In the rows, zero is written as 128.
Each path below is one point turned by a fixed rotation once a step. After each direction that follows a path, write how fast that rotation turns it, in degrees each step (0 if it stays still).
Each turn is a multiple of 5 degrees from 10 to 175, or 0.
Each row of a path follows its step; steps can be skipped.
path 1
step 0: [129 129 127 139 136 134 132 137 128 123 126 147 134 117 127 132 115 128
 132 126 132 115 138 135 116 123 115 129 114 124 143 112 121 132 117]
step 1: [134 126 135 132 121 118 132 119 124 123 122 117 126 133 133 137 134 130
 120 126 134 121 132 131 113 140 120 119 120 115 123 126 156 130 140]
step 2: [132 119 132 120 124 124 139 128 126 120 133 139 129 111 115 127 150 135
 139 116 124 125 127 133 131 141 133 134 114 121 127 131 112 120 128]
step 3: [137 126 131 132 132 113 118 132 138 126 129 143 127 133 132 111 124 127
 137 142 132 134 144 140 126 120 124 112 116 124 134 118 135 122 130]
step 4: [117 136 123 121 111 109 126 122 122 123 133 122 129 128 125 132 136 132
 124 121 147 118 110 133 113 123 119 122 117 132 128 124 125 135 132]
step 5: [131 118 126 115 142 127 124 133 126 111 120 128 136 106 124 129 125 129
 146 131 127 118 144 119 120 136 119 128 126 122 125 126 123 138 131]
step 6: [125 129 136 148 125 108 133 133 141 129 139 126 134 135 138 135 120 130
 133 127 123 125 127 132 127 143 122 122 116 115 119 112 131 120 127]
step 7: [133 116 131 130 119 122 125 114 137 128 125 133 112 115 129 125 149 140
 134 121 123 120 120 127 117 125 133 125 114 134 132 130 131 147 125]
step 8: [147 130 128 123 131 136 127 124 132 126 130 133 137 118 123 122 116 125
 133 129 135 130 135 137 123 129 122 124 112 127 128 112 114 124 155]
step 9: [110 127 116 127 121 121 127 130 129 127 111 146 126 135 137 133 133 135
 131 130 139 122 118 133 123 141 118 120 124 109 132 116 138 126 128]
[128 131 132 127 125 126 131 127 129 128 128 129 122 128 129 130 126 126
 127 129 130 132 121 130 125 132 124 125 132 126 123 130 127 126 128]
145
[127 129 128 127 123 127 129 125 128 128 127 120 127 123 128 127 133 129
 127 127 127 128 130 128 128 132 124 127 131 135 134 131 129 128 131]
125
[125 124 129 125 128 124 132 129 124 127 129 132 125 133 126 131 132 128
 126 127 124 126 126 124 128 129 130 127 129 130 131 126 124 134 131]
140
[122 127 125 128 131 126 127 127 132 127 129 126 123 132 130 127 125 128
 123 129 123 126 128 133 124 128 126 130 126 127 133 127 130 124 126]
125
[124 128 128 119 126 123 124 128 126 128 126 126 133 131 126 127 129 126
 131 132 127 129 128 130 131 125 124 127 128 129 126 128 126 127 123]
55
path 2
step 0: [114 123 130 118 118 130 133 132 119 131 121 134 121 114 134 125 135 131
 131 130 128 127 130 127 144 126 126 141 135 109 123 146 121 129 132]
step 1: [113 129 122 120 118 128 129 124 121 123 121 144 131 112 133 116 134 131
 134 123 139 132 131 132 132 132 122 139 137 129 124 144 128 116 120]
step 2: [124 131 119 111 128 117 126 130 124 118 124 138 117 124 144 116 137 129
 130 133 133 123 145 136 129 135 132 137 138 129 125 138 125 126 116]
step 3: [125 127 121 122 127 127 126 130 118 120 126 132 118 123 139 129 133 122
 138 128 113 124 137 135 141 140 129 138 141 135 115 144 133 137 121]
step 4: [127 134 110 120 121 124 133 122 116 127 122 128 127 122 133 119 121 121
 143 116 118 132 130 130 125 138 132 127 134 142 114 143 127 130 122]
step 5: [134 139 119 121 127 105 134 125 121 120 118 137 123 135 130 121 126 121
 139 125 123 125 130 129 127 122 139 119 136 142 121 136 130 135 115]
step 6: [132 128 130 120 127 123 136 128 121 119 126 129 112 129 129 122 125 118
 145 122 109 128 124 121 138 116 141 123 140 131 124 128 127 143 126]
step 7: [121 131 124 129 120 124 140 131 120 128 116 125 123 128 120 122 119 118
 142 116 116 138 119 122 131 115 128 120 147 121 120 133 125 125 128]
step 8: [118 129 120 121 119 121 134 131 122 119 118 132 123 134 123 124 132 124
 136 117 131 135 125 123 120 100 134 123 139 122 137 129 131 124 118]
step 9: [119 125 133 123 131 132 134 136 121 117 118 121 105 126 126 126 136 123
 133 125 131 134 136 133 132 107 130 125 138 114 136 132 133 133 121]
[126 125 123 128 126 129 126 132 129 130 130 125 130 132 131 132 127 125
 129 128 122 125 127 126 128 130 125 131 132 124 125 127 126 127 133]
100
[125 130 124 126 125 121 123 129 132 126 128 131 132 132 131 127 129 128
 126 129 132 129 133 127 124 125 129 124 128 128 128 124 127 130 127]
115
[126 132 127 124 127 128 127 128 129 129 127 129 124 130 118 128 128 127
 127 128 125 128 122 127 127 126 127 128 127 125 126 122 128 131 126]
35
path 3
step 0: [127 122 139 141 127 137 135 118 140 129 135 114 121 128 144 132 112 120
 134 123 122 129 128 133 122 133 136 129 125 120 107 140 119 134 134]
step 1: [127 127 136 122 126 132 137 120 131 126 139 118 135 125 114 143 121 124
 111 121 121 120 127 130 126 124 138 115 141 126 142 124 137 124 147]
step 2: [133 131 138 134 140 138 138 138 123 140 139 123 139 123 127 117 118 147
 132 143 121 111 130 117 122 131 125 134 131 137 127 133 136 127 125]
step 3: [133 120 127 126 131 130 129 126 121 126 123 131 114 122 147 143 115 146
 118 130 137 128 129 133 108 135 120 134 122 120 130 120 134 124 137]
step 4: [129 124 138 129 131 152 125 132 118 137 124 124 142 138 135 128 128 125
 135 115 129 133 132 142 123 138 148 130 135 116 120 128 124 128 137]
step 5: [119 127 125 127 141 140 145 125 144 116 152 114 125 136 128 129 119 124
 126 130 130 130 125 127 120 129 133 118 127 117 134 132 137 137 127]
step 6: [140 131 137 133 129 147 128 121 132 138 127 125 127 131 128 131 132 139
 116 140 121 106 125 114 129 121 127 113 132 128 126 115 128 126 142]
step 7: [136 120 133 122 132 130 125 126 123 138 132 124 136 121 143 124 117 141
 147 126 133 122 138 135 123 122 117 129 124 123 145 125 150 123 131]
step 8: [121 115 142 131 135 131 129 122 129 126 126 135 118 140 152 127 117 140
 124 120 131 132 136 132 120 136 141 126 139 135 114 130 126 137 131]
step 9: [112 121 121 115 142 139 126 119 124 127 130 116 143 134 121 136 127 119
 116 127 128 117 136 137 124 129 135 128 138 114 136 119 126 139 136]
[127 129 128 127 133 129 131 123 132 125 125 131 124 128 129 132 128 130
 128 128 125 127 127 122 129 132 123 132 128 126 123 130 127 131 128]
130
[128 128 126 128 126 128 122 129 129 131 131 128 128 126 135 130 130 130
 130 122 127 131 126 129 129 127 124 129 127 127 125 132 127 123 134]
95
path 4
step 0: [124 129 132 122 136 124 120 123 125 131 120 108 134 135 129 125 124 120
 132 109 117 126 132 134 130 132 124 122 139 132 141 135 134 109 125]
step 1: [119 131 134 133 122 125 129 136 138 137 113 133 132 126 122 134 151 128
 133 114 129 117 125 126 119 125 120 114 119 124 127 131 135 129 134]
step 2: [125 120 130 118 129 142 132 120 116 149 126 126 127 129 137 133 131 130
 146 126 128 127 124 124 126 130 121 124 138 130 141 117 129 114 133]
step 3: [127 121 117 126 133 127 137 125 134 117 120 125 128 140 122 131 150 144
 130 124 136 108 131 135 126 130 125 129 123 127 134 124 126 117 122]
step 4: [132 113 124 122 138 131 127 125 135 138 123 130 140 131 124 119 124 112
 131 115 120 124 128 135 118 133 128 121 130 137 133 105 125 125 122]
step 5: [115 127 126 135 133 128 117 135 131 130 119 130 144 139 127 131 146 144
 127 119 118 133 124 120 127 129 117 142 128 134 132 123 135 125 121]
step 6: [122 130 141 121 130 146 129 120 126 137 132 119 144 133 128 125 132 126
 135 126 136 122 127 134 108 147 125 129 120 126 129 120 124 133 135]
step 7: [131 123 125 121 133 122 131 128 117 123 118 116 126 129 134 134 150 128
 138 122 110 123 122 127 129 144 128 138 130 135 131 134 119 128 119]
step 8: [127 130 133 133 137 136 133 126 134 134 106 139 120 130 129 129 137 121
 125 126 136 124 113 139 116 132 127 132 122 134 120 112 121 136 129]
step 9: [120 117 132 117 127 131 131 132 124 136 132 131 133 135 138 134 132 129
 118 129 124 133 119 137 136 135 126 147 135 138 150 122 125 125 117]
[131 125 124 126 130 125 124 133 126 129 127 125 124 130 128 126 130 131
 126 128 127 131 127 124 129 131 127 131 133 127 134 133 129 126 126]
160
path 5
step 0: [120 121 127 126 139 125 135 134 124 117 141 142 135 127 129 150 130 136
 109 132 125 139 126 131 137 121 135 129 111 123 136 132 133 132 134]
step 1: [131 130 141 128 148 131 131 140 107 117 135 120 121 135 126 135 130 129
 127 129 126 121 142 128 133 129 130 130 127 138 117 145 118 140 127]
step 2: [122 132 128 122 146 127 120 139 133 132 138 123 127 128 140 120 120 117
 115 112 117 134 146 128 130 136 128 137 113 124 134 126 129 130 120]
step 3: [137 143 131 134 136 139 130 113 126 116 144 116 119 123 132 134 123 124
 115 131 135 135 134 124 134 120 149 135 130 115 127 124 128 127 123]
step 4: [133 130 126 141 137 126 133 134 126 122 134 143 121 131 124 136 131 131
 118 128 122 139 136 145 142 120 140 115 108 134 137 135 138 127 126]
step 5: [132 126 139 126 148 129 127 139 115 113 136 119 132 133 134 139 136 141
 125 125 131 136 127 127 138 124 122 145 122 130 131 137 126 143 138]
step 6: [115 123 134 122 152 138 131 138 121 134 145 131 123 131 138 130 116 117
 126 121 121 119 145 127 134 132 134 122 126 121 127 130 126 134 123]
step 7: [132 144 126 123 134 124 127 127 127 115 141 117 126 121 125 120 122 118
 108 131 117 142 135 125 129 123 146 141 122 129 129 128 117 129 119]
step 8: [142 139 130 147 140 133 127 122 132 128 136 134 122 133 129 139 137 129
 112 115 138 132 146 137 136 122 137 123 119 126 122 133 138 128 129]
step 9: [126 122 133 127 138 125 127 139 113 113 133 120 126 126 133 151 123 141
 124 132 125 136 128 136 137 125 131 135 108 122 143 128 139 132 126]
[131 122 130 127 127 127 129 131 125 126 130 127 125 128 130 128 129 130
 130 125 125 128 131 128 125 134 124 126 128 124 131 127 120 127 130]
85
[133 132 128 130 128 126 125 131 129 128 125 128 128 129 126 120 132 128
 128 126 126 131 130 130 130 128 126 129 127 135 128 132 125 130 128]
120
[132 127 125 133 126 130 125 121 128 127 126 126 124 126 131 129 124 130
 128 126 127 126 129 130 127 128 126 132 122 129 127 127 128 124 124]
70
[130 132 130 130 126 129 129 129 130 128 125 123 127 127 127 128 131 127
 132 130 132 132 130 128 130 134 131 127 126 123 132 130 134 124 128]
70
[126 128 123 124 126 126 127 126 121 129 130 127 126 128 133 128 132 126
 132 127 128 128 131 123 130 129 126 128 127 131 130 131 132 130 128]
85
[130 131 126 128 128 128 127 121 131 127 130 128 131 125 127 131 130 130
 129 129 126 133 133 126 124 125 129 120 128 129 130 125 125 129 131]
85
[123 132 130 126 132 129 118 128 131 129 126 125 124 127 130 128 126 129
 132 129 126 126 125 129 126 129 127 126 128 125 130 130 127 133 128]
90
path 6
step 0: [121 133 138 125 139 137 136 114 133 127 121 135 117 125 122 111 125 135
 132 127 132 132 133 131 124 145 127 118 123 133 129 122 129 109 128]
step 1: [118 130 124 124 128 129 132 132 121 120 129 129 128 133 122 131 134 132
 148 126 127 128 116 127 127 130 121 118 120 117 107 108 137 128 132]
step 2: [110 132 121 117 121 118 124 107 123 131 124 119 140 125 121 127 131 139
 133 129 121 123 129 136 138 128 126 121 123 139 126 138 134 129 134]
step 3: [116 127 117 119 134 125 135 146 138 119 136 130 137 118 132 124 137 135
 131 131 132 132 121 123 134 126 116 121 121 129 141 137 129 142 123]
step 4: [125 121 134 132 144 142 119 130 135 127 122 130 141 121 127 137 118 143
 130 123 143 125 125 135 131 129 135 137 135 138 132 136 141 134 136]
step 5: [139 127 127 150 138 121 135 126 135 117 139 133 127 126 119 135 125 138
 135 137 122 129 129 126 116 140 138 121 124 134 133 126 136 135 120]
step 6: [137 128 132 145 122 130 120 122 130 127 123 139 132 128 133 146 129 129
 142 129 131 129 125 124 142 120 129 122 116 132 112 136 117 123 127]
step 7: [126 128 117 135 122 126 136 115 136 130 138 119 120 116 121 130 120 124
 130 135 129 138 135 113 138 123 121 136 121 130 134 131 133 109 131]
step 8: [137 130 130 112 140 144 144 130 140 126 125 133 128 128 130 124 133 123
 137 135 125 135 140 124 140 120 120 136 131 131 113 123 128 131 131]
step 9: [125 120 113 135 128 141 121 118 128 117 138 119 134 141 125 121 126 124
 124 127 127 122 136 126 124 136 119 135 136 133 115 124 139 134 140]
[116 129 130 127 130 129 125 131 126 128 129 130 131 127 123 124 130 128
 127 128 124 126 130 128 127 128 126 127 130 126 125 128 128 128 127]
40
path 7
step 0: [130 131 126 143 126 120 114 137 123 134 132 130 121 126 132 122 117 130
 124 135 135 123 116 116 116 142 141 127 132 118 118 123 131 129 124]
step 1: [129 108 130 130 133 132 127 121 122 122 129 136 142 121 135 130 137 141
 130 129 127 129 122 132 137 133 121 133 119 127 135 109 117 120 126]
step 2: [123 127 137 129 121 130 139 117 125 127 126 112 126 134 144 133 131 123
 125 131 128 130 132 140 130 112 126 144 140 132 126 138 136 126 136]
step 3: [136 137 132 124 125 136 124 132 123 131 131 124 112 138 117 120 122 128
 124 120 144 130 117 124 120 124 123 126 125 117 116 129 128 141 114]
step 4: [140 124 124 121 126 124 124 127 130 114 132 137 138 117 125 134 137 125
 135 129 123 141 129 108 128 129 127 127 111 131 118 125 118 119 132]
step 5: [122 126 130 136 114 119 126 127 129 122 130 131 133 126 125 137 140 123
 126 138 123 114 139 133 116 135 120 141 144 130 139 137 132 129 131]
step 6: [115 132 125 127 134 141 127 139 131 125 129 132 127 137 132 123 123 133
 142 113 138 128 108 137 124 130 129 131 130 123 138 135 136 133 120]
step 7: [138 131 139 119 133 122 122 126 118 129 134 122 134 125 134 137 117 128
 134 134 121 142 124 127 143 138 146 129 115 128 119 130 128 127 127]
step 8: [131 120 123 131 126 122 133 120 127 136 136 135 126 123 134 124 127 125
 109 141 119 123 141 131 116 124 125 143 127 115 131 125 118 136 119]
step 9: [116 133 121 144 133 144 130 126 123 125 126 131 136 126 139 127 134 126
 127 120 146 127 118 118 120 118 128 130 138 133 123 122 131 119 123]
[132 127 132 131 128 123 124 128 127 128 127 133 128 130 128 131 130 128
 128 126 128 133 122 129 127 126 131 121 125 129 130 125 129 129 128]
115
[122 127 133 125 127 121 128 131 126 128 128 131 127 127 129 122 130 128
 124 132 129 129 132 130 128 124 128 130 127 129 128 131 130 130 132]
125
path 8
step 0: [124 124 138 120 124 131 116 129 132 131 133 131 121 138 119 148 136 137
 113 121 133 120 124 131 128 122 123 120 133 121 127 121 135 124 136]
step 1: [128 125 127 127 128 133 130 122 125 128 120 128 121 139 125 142 147 139
 115 116 130 133 123 141 132 134 127 134 130 123 121 132 137 142 128]
step 2: [132 131 134 124 126 127 124 131 121 121 132 131 122 140 122 123 147 136
 130 131 128 119 117 146 129 132 124 130 136 124 119 130 120 139 141]
step 3: [130 137 132 121 117 133 123 132 128 124 140 125 109 150 127 129 136 119
 122 136 134 132 130 132 130 139 119 128 130 120 128 131 124 133 126]
step 4: [122 141 127 116 129 127 131 131 123 130 132 133 127 156 124 132 128 139
 113 134 131 127 128 126 133 124 133 123 124 119 128 136 121 130 129]
step 5: [121 134 134 124 109 133 129 122 122 135 131 128 134 136 123 143 131 139
 117 126 125 123 134 138 131 140 132 131 130 119 137 135 118 128 135]
step 6: [131 131 128 139 122 121 120 126 122 126 137 122 136 138 121 143 145 136
 119 139 134 127 120 129 129 136 133 137 126 117 134 126 131 131 132]
step 7: [129 121 133 121 116 133 118 134 127 129 124 139 129 136 130 130 137 132
 123 142 132 135 119 122 126 136 134 144 129 117 126 133 124 143 134]
step 8: [128 127 145 113 123 127 115 139 134 133 138 131 121 131 114 135 131 133
 118 138 127 128 121 121 135 129 121 131 129 124 126 135 131 128 140]
step 9: [117 125 136 115 125 128 124 125 130 129 122 121 125 142 125 143 132 131
 109 125 132 127 125 125 131 134 123 127 127 135 131 134 142 142 132]
[128 130 128 125 129 129 129 127 126 128 122 135 132 129 131 124 127 132
 131 126 128 130 128 129 128 125 133 130 127 128 124 133 125 132 130]
130
[132 124 122 134 127 125 127 130 127 131 129 126 131 127 125 131 127 125
 129 125 130 128 125 134 127 128 129 130 128 129 126 129 125 133 129]
80
[130 127 124 127 128 126 127 129 134 127 124 129 125 130 126 127 127 127
 130 130 125 126 132 132 128 129 134 132 124 132 129 125 131 123 129]
0
[123 131 125 133 124 127 129 123 127 128 128 133 127 129 127 129 124 127
 129 127 131 129 126 127 131 127 131 124 125 124 135 125 126 127 130]
55
